128 stands for zero in the data rows.
Here are some points:
[152 119 109 124 125 113  68 108 167 155 163 120]
[162 119 120  98 118 201 173 102  96 184 112 138]
[122 140 105 125 151 103 155 126 153 157 157 108]
[111 140  89 184 160 121 105 122 119 172 138 136]
[142 162 142 167 115 203  80 104 141 114 143 156]
[130 153 136 149  68 186 114 140 134 160 100 129]
[101  80 113 178  86 114 107 107 110 108  82  87]
[154 124 109 101  85 160 100 138 141 112 157 107]
[ 79 161  85 171 156  72 155 165 130 105 131 182]
[141 127 137 103 133 110 103 101  82  95 104 142]
[138 115 130 102  76 172 123 115 163 154 132 108]
[203 117 175  29  76 156  81 134 130 101  93 131]
[151 170 120 112 109 137 179 112 177 143 153 147]
[205  89  71 171 120 154 126 196 142 161 173  99]
[131 177 107 157 158 175 134 124 135 135 148 154]
[157 157 138 148 174 121 128 124 102 134 101 157]
[ 72 128 135 224 160  86 119 148 116 148  98 158]
[142  93 139 126 101 147 118 168 138 102 130 135]
[111 141 157  93 103 121 129 118 137 183 124 124]
[145  96 104  95 104  95 103 180 118 126 103 127]
[114  80  97  87 163  38 154  73 150 118 140  96]
[154 129 159 119 136 102 160 126 163 114 127 137]
[184 129 167 107 119 122  94 127 154  89 138 157]
[ 55 129 143 150 152 143 143  62 128 121 127 105]
[ 92 102 116 154 106 146  77 116 130  93 111 150]
[ 97 121 132 177 127 137 139 150 120 156 119 119]
[105 117 133 162 129 183  96 122 115 119 123 149]
28 more points follow, each with its number after it:
[131 118 143 144 148 117 100 129 131 116 138 113] 0
[165 109 128 107 139 142  42 155 141 106 133 106] 1
[156  84 128  53 159  73  85 149 114  76 113 123] 2
[116  88  97 106 139  69 132 165 128 116 137 114] 3
[174 133 157  75 121 110 158 144 182 144 146  99] 4
[111  80 177 119 164  41 115 108 137 121 161  94] 5
[141 123 126 110  77 209 123 133 154 110 130 108] 6
[138 124 159 150  36 131  91 130 147 111 127 108] 7
[122  96 129 158 137 118 142  67 151  94 157 104] 8
[ 97 210  88 145 125 129 180 109 154 200 137 147] 9
[ 95  69 132 111 178  64 128 147 138 170  89  50] 10
[105 119  82 137 148  83 149 159  96 117 122  77] 11
[ 75 144 121 171 133 133 155  84 135 166 139 128] 12
[162  91 127 158 149 117 153  95 171  70 109 126] 13
[147 111 121  92  80 156 135 143 187 125 122  96] 14
[140 143 132 140 125 162 176 123 152  89 138 163] 15
[217  41 137   0  91 111  78 192 134  70 101  47] 16
[175 112 157  65 105  97 149 118 120 165 118 130] 17
[158 117 136  62 141 138 172 138 118 176 143 100] 18
[168  90 138 115 116 176  90 142 126 102 139 139] 19
[150 119 131 150 169  97 138 103 146 120 140 134] 20
[143 177 107 101 149  57 113 140 101 127 118 141] 21
[102 143 112 180 141 147 183 134  66 169 165 122] 22
[176  76 151  56  62 126  32 137 130  48 124 111] 23
[155 109 114 143 139 109 125 157 109 122 127 139] 24
[ 51 151  98 174 145 233 249 116 133 218 215  66] 25
[113 109 117 121 140 189 113 111 125 106 122 156] 26
[144 133 137 138  89 142 100 115 134 109  86 142] 27
Which of these numbered points is nearest to each point below, looking only along the 5 directions in which the first points spread most? Its number follows each.
[ 92 121 128  35 104  83 119  99 105  90 105  85] > 5
[121 136 150 115  98 139  77 128 131 166 147 174] > 26
[134 120 168 184 136 137 117 139  91 159 115 145] > 26
[147  90 164 102  87 182 136 116 177 149 125 123] > 6
[144  58  55  97 135  83  43 209 104  68 131 124] > 1
[142 125 100 118 115 121 154 100 114 105 134 132] > 13
[ 51 177  97 122 144 116 133  99 118 160 153 167] > 12
[152 125 124  59 143 142 105 118 118 151 141 120] > 17
[255  88 181  82  78 139 132 139  79  88 143 115] > 1
[142 138  98 114 168  81 124 164 150 113 129 140] > 21
[139 193 134 122 126 138 152 135 164 143 114 120] > 15
[127 114 126 149 102 143  73 131  75 126  94 150] > 27
[200 111 144  72  88 168  80 190 132  94 120  76] > 1
[ 83 133 151 101 144  80 126 113 154 137 117  96] > 8
[161 139 157 136 153 144 168 112 101 103 129 150] > 15
